One turn sends every row of this set to another row. A few are shown first. Where does it send the rows asked after them?
j_524: 15; -38; -17; -1; 8; -2; -24; 7; -5; -30; 9; -16; -45
j_445: 15; -45; -7; 2; 4; 8; -37; -1; -28; -14; 27; -3; -75
j_212: 31; -15; 11; 11; -5; 8; -9; 3; -28; -17; 42; 3; -64
j_466: -19; -15; 2; -7; -5; 24; -13; 1; -30; -32; 10; 5; -67
j_539: -22; 5; -8; 25; -12; -12; -22; 2; 2; -24; 25; 13; -46
j_905: -15; -26; 11; 14; 1; 18; -6; -17; -40; -13; 22; 8; -32
j_349: -27; -8; 0; 26; 28; 15; -30; 31; -15; -14; 24; 2; -49
j_273: -25; -10; -6; 22; 32; -19; -30; -1; -36; -18; 10; 11; -49
j_231: -11; -34; -27; 5; 12; 0; -44; -7; 0; -18; 6; -5; -61
j_64: -7; -26; -19; -19; 2; 24; -15; 5; -20; -13; 37; 3; -63
j_313: 16; -6; 2; 40; 12; -11; -12; 11; -20; -20; 7; -18; -47
j_965: 12; -41; -8; 14; 26; 10; -3; -16; -5; 4; 36; 1; -50
j_472: 12; -4; -5; 20; 4; -10; -49; -19; -16; -21; 20; 24; -55
j_618: 19; 16; 1; 21; 10; 4; 1; -2; -4; -13; 24; 9; -48
j_92: 24; -24; -5; 31; 10; 11; -6; -4; -5; 3; 40; 0; -66
j_993: -30; -1; -6; 26; 4; -4; -6; 29; -19; -22; 27; 4; -53
j_149: 14; -21; -2; 42; 13; 16; 8; 16; -16; -4; 21; 1; -46
j_742: -24; -35; -9; 16; 22; 16; -5; -24; -16; -13; 34; -7; -65
j_899: 0; -9; 0; -14; 21; 21; -44; -4; -26; -6; 9; -2; -50
j_542: 12; 5; -13; 3; 6; 13; -19; 20; -41; -13; 16; -11; -64
j_251: -8; -1; -10; -8; -15; 16; -19; -4; -5; -30; 32; -4; -58
j_14: -24; -7; 17; 12; 6; 29; -18; 12; -20; -6; 20; 5; -32
j_639: -16; -45; 1; 17; 23; 1; -19; -13; -33; -28; 23; -7; -32
j_680: 15; -3; 5; 12; 3; 28; -38; -3; -42; -27; 19; 10; -59
j_543: -15; -29; -8; 28; 14; -4; -17; -17; -51; -29; 26; 12; -50
j_189: -21; -24; -7; -10; -4; -9; -5; -13; -5; -19; 23; 1; -40
j_42: 5; 2; -7; 42; -7; 3; -31; 6; -17; -37; 31; 11; -65
j_767: 2; -15; -3; 35; 6; -12; -25; 26; -14; -22; 32; 1; -25
j_525: 8; -31; -10; 24; 1; -14; -9; 21; -3; -33; 17; -15; -52
j_921: 9; -16; 7; 12; 18; 13; -17; 29; -36; -10; -1; 12; -47
j_34: -3; 6; -8; 6; -6; -5; -4; -7; 6; -22; 32; 5; -68
j_850: 6; -3; -14; -4; 31; -1; -17; -7; -7; -8; -5; 7; -64
j_584: -1; -17; 5; 38; 7; -12; -31; -19; 6; -29; 17; 11; -44
j_537: 15; -30; -3; 23; 19; 23; -20; 25; -16; -23; 28; -24; -51
j_513: -12; -21; 11; 16; -3; 34; -35; -10; -34; -26; 32; 9; -39
j_391: -13; -5; -10; 36; 21; -3; -40; -21; -16; -11; 41; 9; -45
j_755: -1; -20; -12; 35; 23; -9; -1; -15; -16; 2; 18; 24; -62
j_107: -9; -43; -7; -7; 9; 5; -17; 2; -21; -35; 32; -18; -51
j_629: -11; -14; 5; 30; 14; 37; -9; 18; -26; 1; 29; 11; -53
j_435: -10; -38; -8; 8; 21; 13; -26; -22; 2; -7; 29; 25; -56
j_945: 12; -3; -10; 12; 28; 17; -23; 8; -22; 2; -2; 2; -71
j_380: -16; -22; -11; 9; 40; -5; -32; -12; -15; 6; 13; 10; -61
j_341: 27; -15; -8; 18; -5; 10; -53; -6; -18; -19; 25; 5; -57
j_279: -24; -22; -15; 33; 28; -6; -29; 15; -33; -34; 30; 6; -57
j_824: -8; -3; -23; 17; 21; -2; -14; -5; 16; -15; 4; 0; -44

j_524 moves to j_341
j_542 moves to j_313
j_639 moves to j_513
And these:
j_380 moves to j_107
j_472 moves to j_965
j_189 moves to j_899
j_279 moves to j_543
j_466 moves to j_921
j_212 moves to j_618

One turn sends every row of this set to another row. A few are shown first. Where does it send the rows asked after them?
j_613: -11; 12; 2; 10; 4; -7; -4; -21; 14; -12; -11; 15
j_506: -15; 6; -14; 1; 17; -4; 2; -14; 13; 25; -22; -16
j_310: -11; 21; 3; -4; -31; 2; -16; 9; 0; 32; 6; -7
j_108: 12; 2; -25; -19; 4; -7; 25; -23; 10; 23; 7; 13
j_187: 18; 16; -5; 10; -22; 20; -20; -17; -8; 14; 23; 10
j_615: 12; -3; 0; 34; -6; -4; 17; -12; 17; -2; 10; 2
j_431: 9; -4; -26; 17; -26; 4; 9; -7; 8; 22; 24; -30
j_747: -15; 1; -7; 16; 0; 4; -5; -7; 17; -12; 1; 18
j_684: 11; -19; -23; -15; 4; 12; 6; -22; 14; 16; 7; 18
j_791: -1; 11; -6; 1; 23; -12; 4; -13; 11; 28; -13; -27
j_330: -4; -5; -36; -3; -27; 3; 0; -10; 8; 21; 23; -26
j_997: -4; 26; 1; 9; -7; 10; -29; -16; 7; -7; 7; -12
j_792: 23; 7; 21; -1; -1; -4; -11; 4; 5; -8; -2; -16
j_24: -10; 11; 4; 3; 19; -23; 3; -17; 13; 16; -10; -20
j_733: -9; 27; -8; -10; -27; 7; -15; 2; 1; 29; 15; 3
j_147: 25; 15; 2; 22; -15; 14; 14; -26; 8; 27; 7; 4
j_674: 16; 0; -7; 26; -19; 9; 3; -31; 5; 33; 18; 9
j_400: 4; 1; 1; -2; 21; 3; -2; -26; 21; 20; -18; -21
j_841: -6; 24; 8; 1; -26; 11; -3; 18; 12; 22; 14; 5
j_430: 11; -16; -24; -9; 9; -1; 26; -10; 0; 10; 9; 12
j_105: 9; -4; -22; -7; -35; 0; 4; -13; 4; 16; 22; -18
j_842: 12; -7; -27; 2; -23; 3; -3; -22; 2; 25; 31; -17
j_18: 3; 25; 3; -7; -31; 8; -4; 13; -8; 26; 7; 0
j_225: 18; -11; -15; -14; 6; -14; 16; -22; 4; 22; 2; 15
j_939: 5; 14; 5; -8; -7; -15; -22; 9; -1; -12; 7; -11
j_511: 9; -14; -6; 24; -2; -10; 7; -32; 15; 0; 6; 9
j_123: 5; 0; -27; 7; -27; 9; 12; -10; -1; 24; 30; -23
j_89: 16; 1; 0; -4; -3; -5; -20; 4; -8; -14; -5; -26
j_840: -14; 6; -9; 9; -7; 24; -29; -22; 8; 0; -4; -6
j_22: 25; 8; -2; 0; -16; 28; -19; -27; -4; 10; 1; -2
j_427: 6; 3; 14; -8; 8; -13; -22; 14; -7; -2; -1; -6
j_496: -12; 23; -6; -7; -32; 3; -5; 18; 3; 30; 8; 2
j_264: -14; -1; -6; -1; 21; -8; 5; -15; 6; 19; -17; -13
j_292: 20; -10; -27; -25; 6; 1; 11; -14; 1; 18; 3; 11
j_872: -3; -10; -24; 4; -27; 13; -1; -8; 19; 14; 33; -16
j_276: 17; -17; -28; -11; -2; -3; 15; -5; 3; 5; 3; 17
j_547: 7; 3; 9; -6; -4; -5; -19; 5; -9; -8; -5; -24
j_736: -3; 4; -7; 0; 30; -15; 7; -17; 10; 13; -1; -21
j_566: 14; 2; 10; -3; -5; -16; -11; 21; -5; -5; 2; -17
j_432: 6; 29; -2; -4; -25; 9; -5; 14; -2; 30; 0; 8

j_841 moves to j_872
j_108 moves to j_736
j_89 moves to j_432
And these:
j_747 moves to j_840
j_496 moves to j_330
j_674 moves to j_511
j_939 moves to j_733

